Named turns come first, each shown by rows before and after it. Which turns, in which order, take the first row of each pair that follows to the second? Write the first one first, as in the answered first pair.
turn D:
[-13  -6  16 -10   5   2   1  18 -13] |-> [-15   0  -3 -13   9   9   7  13   2]
[ -4   2   0  15  -2  13  -2 -19   9] |-> [ -2   3  21  14   0   6  -2 -18  -1]
[-17 -10 -10  15  33   1   8  -3  16] |-> [-19 -17  14  23  19 -17   0  -4  -2]
turn Q:
[ 13   6   1  -5 -23 -11 -17   3  -9] |-> [  7  15 -10  -5  -1  15  -5 -14  18]
[-15 -21  -8   0  11  -3   6  28 -16] |-> [ -1  -6  -7 -10 -21  19  11  21 -21]
[ -5  -1   3  18 -10  25  32  -7  -8] |-> [-15 -14   2  25  12   7  29   3  -7]
[ 22  19  -8 -16  -5   1 -21 -19   6] |-> [ 15  10 -15  -8  23  -9 -21 -11  16]
turn A:
[-18 -12  49  22 -15  -3  -1 -25 -23] |-> [-18  -6  43  21 -18  14   9 -32 -16]
[-14  -2  20 -17 -14  -1   7  10 -46] |-> [-14   5  14 -21 -23  24  12  -3 -32]
[  9  19   7 -25   2 -22 -12 -19  23] |-> [ 10  19   3 -23  -2 -23 -11 -22  21]
turn B:
[ -4 -16   3  19  11 -14  -3  -1   7] |-> [ -2 -18   3  18  10 -16  -3   7   0]
[ -2 -33  11   9  -3  -2   2  43 -26] |-> [ 21 -10   6 -25   8 -31 -18  33  -2]
[ -8   9   6 -37  19 -26  -2  28 -16] |-> [ -7  21  -4 -27  42 -12   0   1  22]
Then:
(2 to 3 turns a pair)
[-10 -18   8  33 -34  15   9  15 -16] |-> [ 19  12   3 -23 -22 -31 -13  21  -2] -> Q, B, B
[-13  13  27 -21  -5  39  21  -9  -4] |-> [-22   0  27 -27  27  24  26   8 -11] -> B, Q, B
[ -9 -28  15   3 -19 -22  -1  20 -26] |-> [ 19  -6  12  -3  -8 -40 -25  -4   9] -> B, B, Q
[ -3  -5   0  15  14  16   5 -10  14] |-> [  2   1  -6 -21   1   2   1  16  -7] -> B, B, D
[-20 -15 -27 -17   6  21  29  31 -22] |-> [-15 -11  -5 -25   6  15  25  30 -31] -> D, D, D
[  4  14   5 -11 -30  21   5  17 -10] |-> [-11  -3  41  10   3   3   1  10 -14] -> Q, D, D
[-17   3  22 -24 -14  17  13   1 -30] |-> [ -5   9  17 -26  35 -21   0  -5   7] -> B, B, Q
[ 12 -10   5  19 -26 -32 -16  13 -10] |-> [ 14   3 -11  29 -22  13  -7 -20  27] -> B, Q, B
[-16 -11 -54   5  -4   0  10   2  12] |-> [  0  -1 -22  10   4 -37 -22 -18  27] -> D, B, B
